In the data rows, zero lies at 4.5, halfway between 4 and 5.
Here are some points, one per row:
5;1;4;6;5;4;4;4;5;6;3;3;7;4;4;8;3;7;3;3;5;5;7;4;0;4;5;6;6;5;5;4;7;2;4;6;4;5;5;6;6;5;2;4;7;5;5;7
5;3;6;6;3;8;7;5;0;4;3;6;4;6;4;6;5;4;3;0;5;4;5;4;6;7;5;5;5;4;6;5;4;4;3;4;3;0;5;7;3;3;3;5;3;4;4;5
6;5;0;5;2;6;4;7;4;5;1;6;4;2;3;4;4;4;7;3;6;2;3;7;5;2;7;4;3;3;6;1;6;5;5;6;5;5;0;4;4;4;5;4;7;6;3;5
4;5;6;7;2;5;4;4;6;3;4;4;3;4;4;4;7;6;4;5;7;7;1;6;5;6;4;8;5;4;2;5;3;2;1;3;4;2;4;4;4;6;6;4;5;2;2;3
4;3;4;9;4;5;6;2;4;2;7;8;5;5;4;3;3;6;5;2;4;7;5;3;5;2;6;5;6;5;5;3;3;4;5;8;3;5;8;4;8;6;6;6;7;8;3;3
4;7;5;4;6;5;5;5;4;6;8;3;4;4;7;4;3;5;4;3;4;6;2;4;5;2;5;2;4;4;2;4;3;3;2;6;3;4;5;3;2;4;4;3;4;9;4;6
5;3;4;5;6;4;3;7;5;2;5;5;3;5;4;3;2;2;5;3;2;4;5;5;6;3;3;6;5;4;4;4;5;5;7;3;2;5;7;5;4;2;5;6;5;0;3;5
6;3;3;6;3;2;2;0;5;5;5;2;3;5;4;5;4;4;7;5;3;4;6;5;3;3;5;9;3;8;4;4;4;6;1;6;3;4;4;3;3;4;5;6;2;4;6;4
4;0;4;3;7;4;3;6;5;3;3;2;3;8;3;4;7;4;4;5;3;5;5;5;5;3;7;3;5;6;4;5;4;5;6;1;4;3;5;5;4;9;4;7;5;7;6;4
6;5;7;3;5;6;2;2;3;6;5;3;7;5;3;4;4;6;4;5;5;9;5;5;6;7;5;4;3;4;5;0;9;4;7;3;4;3;5;4;4;5;8;5;3;5;2;3
6;7;8;5;6;5;0;4;4;2;5;5;5;3;4;4;4;6;4;3;6;4;6;6;4;5;6;4;5;3;5;7;3;5;5;2;9;5;5;5;4;2;4;8;3;6;8;4
4;1;5;5;4;0;6;8;6;6;5;6;6;5;3;6;7;5;7;5;4;3;6;4;7;6;5;2;5;2;2;4;5;4;3;7;4;4;3;6;3;5;5;9;4;5;4;3
4;6;3;3;3;3;3;3;3;3;4;5;5;7;5;9;4;4;3;5;5;3;4;4;8;4;6;4;2;9;3;4;3;4;8;5;5;3;6;6;3;4;4;1;4;5;3;3
4;5;5;8;5;5;5;4;3;4;2;5;5;3;4;5;6;3;3;7;5;0;5;6;3;5;3;3;5;4;7;3;4;4;4;5;4;4;8;2;3;8;6;6;1;4;4;5
2;3;2;4;4;5;5;4;4;3;3;5;8;3;4;4;4;8;1;5;5;4;2;4;2;2;0;1;3;5;5;7;6;4;3;3;4;4;4;7;5;4;8;5;5;4;5;3
4;5;2;6;4;4;5;4;7;3;1;6;4;6;7;4;5;1;4;6;3;7;6;2;5;5;4;1;6;6;7;5;4;5;4;4;6;3;2;2;3;1;6;3;5;4;4;6
4;6;5;5;5;4;6;3;7;6;3;1;5;6;6;3;5;7;8;4;8;4;3;5;6;4;4;1;5;6;6;2;5;2;4;4;4;4;9;4;5;3;2;6;6;3;6;7
3;4;3;2;3;4;5;5;3;2;4;7;4;4;3;6;6;3;5;2;6;6;5;2;4;5;3;7;3;3;2;4;6;3;2;4;7;6;7;1;5;5;7;7;5;6;5;7
5;5;4;1;6;4;6;5;6;5;3;7;4;3;4;1;5;6;4;4;4;7;5;5;6;3;6;5;4;4;5;2;7;7;3;6;1;4;2;7;4;5;5;3;3;4;8;5
0;5;5;5;4;6;2;6;8;6;6;4;4;4;4;5;6;5;5;1;4;4;6;5;3;5;4;3;3;4;4;4;4;5;5;6;5;4;6;5;6;6;6;2;6;3;6;1
2;6;4;5;4;6;6;7;4;6;4;3;3;5;4;5;5;6;5;6;6;7;7;5;2;4;6;6;6;6;3;4;5;8;6;6;6;3;5;4;1;3;4;7;8;6;6;5
9;7;4;4;4;6;6;4;8;3;3;5;4;5;4;4;7;5;4;5;5;5;6;7;4;1;2;6;8;3;3;7;4;2;6;6;4;5;5;5;5;6;4;4;4;4;3;1
6;5;5;4;6;3;5;7;6;3;6;2;2;4;6;8;4;5;4;3;6;2;3;4;2;6;4;5;3;5;5;4;6;5;7;5;1;7;5;5;6;4;7;7;4;6;4;6
3;3;3;2;5;6;3;4;3;4;5;2;5;3;9;4;6;0;5;6;5;3;6;6;7;6;3;6;9;4;4;3;7;3;4;4;4;3;6;5;6;4;6;4;5;9;5;3
5;7;4;4;6;5;4;4;1;5;6;4;5;4;3;5;5;4;9;3;2;3;6;5;4;4;1;2;5;6;2;6;4;5;3;4;5;1;2;2;8;4;2;5;4;4;2;6
5;6;5;4;7;6;3;5;2;4;7;6;5;4;6;5;4;4;4;7;5;4;5;1;6;3;5;4;5;6;6;5;7;5;1;3;6;5;5;4;4;9;5;4;8;2;5;6
5;5;2;6;5;4;5;4;4;5;5;3;5;4;4;3;4;3;3;8;3;5;4;1;4;4;6;4;2;3;4;3;5;2;5;3;5;4;6;4;5;2;2;6;5;2;7;2
6;2;3;4;5;5;6;8;3;4;7;3;3;0;5;3;5;7;3;4;3;5;6;5;4;7;6;5;3;6;6;6;2;3;5;5;4;3;6;3;2;5;4;3;2;4;5;4
5;6;6;3;1;2;3;6;6;3;8;5;5;5;4;5;5;4;3;6;4;4;3;5;3;6;4;3;6;5;4;4;6;6;5;8;5;2;6;4;4;4;5;3;5;1;7;7
4;3;4;7;3;2;5;3;4;4;6;4;4;3;4;1;2;6;5;7;9;4;6;3;5;7;4;4;6;6;5;7;5;5;6;2;4;4;3;5;5;4;4;4;6;6;4;7
4;6;6;6;8;4;2;5;4;5;0;6;6;3;5;2;3;4;3;4;4;6;2;4;3;6;5;7;4;4;3;8;6;6;5;8;4;6;5;4;4;4;3;3;2;6;3;5
4;6;5;5;8;4;4;6;6;7;6;5;5;5;4;4;7;5;2;4;6;2;4;2;5;4;3;8;5;7;9;4;3;4;3;5;6;5;2;6;5;2;5;7;6;5;4;3
4;2;6;4;5;6;8;3;5;5;5;3;8;2;5;5;5;2;6;3;3;4;1;3;3;4;3;6;7;5;3;4;4;6;8;5;8;4;2;6;1;4;5;4;6;3;4;5
6;3;4;6;4;4;5;3;3;8;7;5;5;7;5;4;3;3;0;4;5;5;5;8;6;2;1;4;3;2;4;3;2;8;5;5;7;4;4;3;6;5;6;5;3;5;5;6
4;4;7;3;4;4;6;4;5;7;5;7;6;3;2;6;4;0;5;8;4;6;3;8;4;3;6;5;3;4;7;7;2;2;5;4;2;4;6;5;6;4;5;5;5;7;5;6
5;4;5;6;6;9;4;6;9;4;5;6;5;4;2;5;3;5;4;7;5;2;5;3;8;6;5;5;5;6;1;3;2;3;6;4;6;5;3;6;7;5;4;4;2;5;4;9
6;1;3;4;5;6;3;4;3;8;5;6;5;6;8;5;9;5;7;5;8;5;3;5;5;4;4;6;3;3;5;7;4;4;7;5;3;6;5;3;5;4;4;3;3;2;7;5
4;3;8;5;8;6;5;3;4;3;3;6;0;5;4;5;4;4;4;6;4;5;5;3;4;7;1;2;4;4;4;3;5;3;4;8;4;5;2;4;5;4;4;1;5;5;7;3
4;4;4;5;4;1;4;3;3;4;5;5;5;2;5;5;4;3;2;2;4;4;4;5;4;2;7;3;6;4;2;3;5;1;4;2;6;5;1;4;4;3;5;3;3;4;8;6
4;6;2;5;4;5;5;7;5;6;5;6;6;9;3;5;1;6;4;5;4;3;1;4;2;6;6;6;9;5;4;5;6;5;4;2;4;3;4;1;5;4;5;4;3;5;5;2
2;5;6;0;6;5;8;2;3;4;4;3;4;7;2;3;2;5;5;6;6;1;5;6;5;3;9;4;5;4;4;8;3;4;4;7;5;6;4;2;4;4;7;5;5;2;4;4
3;7;4;3;2;4;1;4;3;7;3;3;3;2;2;4;4;4;3;6;5;6;6;1;5;3;1;4;5;4;4;5;4;4;8;7;1;5;2;4;4;7;3;8;4;3;4;4
4;2;5;2;2;5;2;4;6;8;4;8;0;2;7;6;2;6;4;5;3;4;6;6;4;4;5;2;7;4;5;5;5;4;3;4;6;6;6;6;3;4;5;5;4;4;1;5
6;7;3;6;4;4;4;3;2;5;4;4;1;7;6;2;6;5;6;6;1;4;2;3;1;5;6;4;3;3;3;5;4;4;5;5;5;3;4;9;7;5;7;5;3;5;3;6
6;5;0;1;7;1;5;3;4;4;5;5;3;5;2;3;5;6;2;4;5;5;3;6;2;7;4;5;4;3;5;3;2;5;5;5;7;4;5;4;5;6;1;3;6;5;2;3
2;5;5;5;6;5;3;4;3;4;3;6;4;2;7;4;5;4;5;5;5;4;3;6;4;5;6;7;5;3;2;3;3;9;4;3;2;4;5;5;7;4;2;5;5;2;3;4
4;5;4;2;5;6;5;3;4;1;7;7;6;5;4;6;6;8;7;8;4;3;6;3;4;5;3;4;4;2;4;3;3;6;4;2;2;6;5;6;1;2;4;4;6;5;5;5
4;6;4;5;6;3;6;6;4;4;3;4;6;2;5;7;2;7;7;6;3;6;4;7;7;4;3;7;4;6;5;5;4;5;4;7;8;3;6;7;7;4;5;4;3;5;7;4
3;6;6;4;5;3;9;3;6;6;3;5;4;3;4;5;7;5;5;3;4;6;6;2;4;3;5;5;5;6;5;4;5;7;4;0;4;5;6;5;6;5;2;4;0;6;4;5
5;6;7;6;3;3;6;6;3;4;3;1;3;5;4;6;3;4;4;5;5;4;5;2;6;3;4;7;4;1;5;5;4;5;4;4;5;4;6;6;5;5;5;2;7;5;5;4
4;7;2;5;6;5;5;4;6;4;7;5;5;6;2;3;3;0;7;3;7;4;6;5;4;6;4;5;2;6;4;6;8;4;4;5;5;5;6;9;1;6;3;4;3;4;4;3
2;4;5;2;3;5;5;3;6;3;4;5;4;8;7;3;1;6;4;4;2;3;4;7;6;6;1;8;3;3;5;4;5;2;5;4;4;5;2;4;3;6;2;7;5;6;8;6
6;4;3;5;7;6;3;4;6;4;3;1;6;6;3;8;4;4;5;3;4;7;5;5;7;6;5;4;6;1;7;6;2;7;2;5;3;6;4;6;3;3;6;2;4;3;3;7
6;5;6;4;1;6;4;8;1;5;3;4;7;5;4;1;6;4;5;5;3;5;5;6;4;5;3;4;5;8;4;2;3;5;2;4;5;9;6;6;4;3;4;4;5;4;4;4
5;5;7;7;5;3;3;7;4;5;5;5;5;6;6;5;3;5;8;4;5;7;6;5;2;5;5;5;4;5;5;4;2;2;7;1;4;6;2;4;3;6;5;3;5;4;5;3
9;1;7;4;3;5;4;5;7;5;3;4;4;4;5;4;4;4;4;6;5;3;4;3;4;4;5;3;0;5;3;5;6;7;2;3;5;3;4;3;6;2;4;3;6;6;4;2
3;6;5;6;5;4;6;6;5;3;5;4;6;5;8;5;6;4;2;5;3;4;7;8;3;4;6;6;1;4;5;5;6;3;4;5;5;3;3;5;4;4;4;5;7;2;0;5
4;4;5;4;2;4;3;4;6;4;6;4;5;5;3;3;8;6;4;4;1;2;5;3;7;2;4;6;5;3;8;6;7;4;6;4;6;4;5;3;4;3;4;2;4;6;3;6
7;5;5;1;2;6;5;3;6;4;5;4;8;4;9;5;3;4;4;4;4;4;5;1;4;7;8;4;3;4;5;4;2;5;4;6;5;5;4;4;6;6;4;8;4;4;5;3
5;6;3;8;4;5;6;2;4;6;5;5;4;3;3;6;6;5;3;4;2;4;4;7;7;8;5;3;3;6;4;8;8;6;6;3;3;9;5;3;5;5;5;5;8;5;7;3
2;2;5;6;3;6;5;5;4;2;8;3;2;5;4;6;5;3;6;6;5;7;1;6;5;3;6;3;4;4;7;5;7;6;4;6;6;7;2;5;6;4;1;4;0;4;3;2
Along one direction, these points spread out more than along any other. Take the direction at right angles to it along which they spread out most. Go by this last direction. How far along it is each point below, from 0 to 99? The average is 50, and the first point in the table lies past the average. One standard deviation of the points above along it is 16.
5;4;5;6;6;9;4;6;9;4;5;6;5;4;2;5;3;5;4;7;5;2;5;3;8;6;5;5;5;6;1;3;2;3;6;4;6;5;3;6;7;5;4;4;2;5;4;9 38
6;5;0;5;2;6;4;7;4;5;1;6;4;2;3;4;4;4;7;3;6;2;3;7;5;2;7;4;3;3;6;1;6;5;5;6;5;5;0;4;4;4;5;4;7;6;3;5 24
4;2;6;4;5;6;8;3;5;5;5;3;8;2;5;5;5;2;6;3;3;4;1;3;3;4;3;6;7;5;3;4;4;6;8;5;8;4;2;6;1;4;5;4;6;3;4;5 29
5;6;3;8;4;5;6;2;4;6;5;5;4;3;3;6;6;5;3;4;2;4;4;7;7;8;5;3;3;6;4;8;8;6;6;3;3;9;5;3;5;5;5;5;8;5;7;3 64
4;3;8;5;8;6;5;3;4;3;3;6;0;5;4;5;4;4;4;6;4;5;5;3;4;7;1;2;4;4;4;3;5;3;4;8;4;5;2;4;5;4;4;1;5;5;7;3 31
2;2;5;6;3;6;5;5;4;2;8;3;2;5;4;6;5;3;6;6;5;7;1;6;5;3;6;3;4;4;7;5;7;6;4;6;6;7;2;5;6;4;1;4;0;4;3;2 35
4;6;2;5;4;5;5;7;5;6;5;6;6;9;3;5;1;6;4;5;4;3;1;4;2;6;6;6;9;5;4;5;6;5;4;2;4;3;4;1;5;4;5;4;3;5;5;2 58
4;4;7;3;4;4;6;4;5;7;5;7;6;3;2;6;4;0;5;8;4;6;3;8;4;3;6;5;3;4;7;7;2;2;5;4;2;4;6;5;6;4;5;5;5;7;5;6 51
6;5;5;4;6;3;5;7;6;3;6;2;2;4;6;8;4;5;4;3;6;2;3;4;2;6;4;5;3;5;5;4;6;5;7;5;1;7;5;5;6;4;7;7;4;6;4;6 74
3;6;5;6;5;4;6;6;5;3;5;4;6;5;8;5;6;4;2;5;3;4;7;8;3;4;6;6;1;4;5;5;6;3;4;5;5;3;3;5;4;4;4;5;7;2;0;5 52
5;7;4;4;6;5;4;4;1;5;6;4;5;4;3;5;5;4;9;3;2;3;6;5;4;4;1;2;5;6;2;6;4;5;3;4;5;1;2;2;8;4;2;5;4;4;2;6 41
4;0;4;3;7;4;3;6;5;3;3;2;3;8;3;4;7;4;4;5;3;5;5;5;5;3;7;3;5;6;4;5;4;5;6;1;4;3;5;5;4;9;4;7;5;7;6;4 61
5;6;6;3;1;2;3;6;6;3;8;5;5;5;4;5;5;4;3;6;4;4;3;5;3;6;4;3;6;5;4;4;6;6;5;8;5;2;6;4;4;4;5;3;5;1;7;7 36
6;5;6;4;1;6;4;8;1;5;3;4;7;5;4;1;6;4;5;5;3;5;5;6;4;5;3;4;5;8;4;2;3;5;2;4;5;9;6;6;4;3;4;4;5;4;4;4 46
4;5;6;7;2;5;4;4;6;3;4;4;3;4;4;4;7;6;4;5;7;7;1;6;5;6;4;8;5;4;2;5;3;2;1;3;4;2;4;4;4;6;6;4;5;2;2;3 68
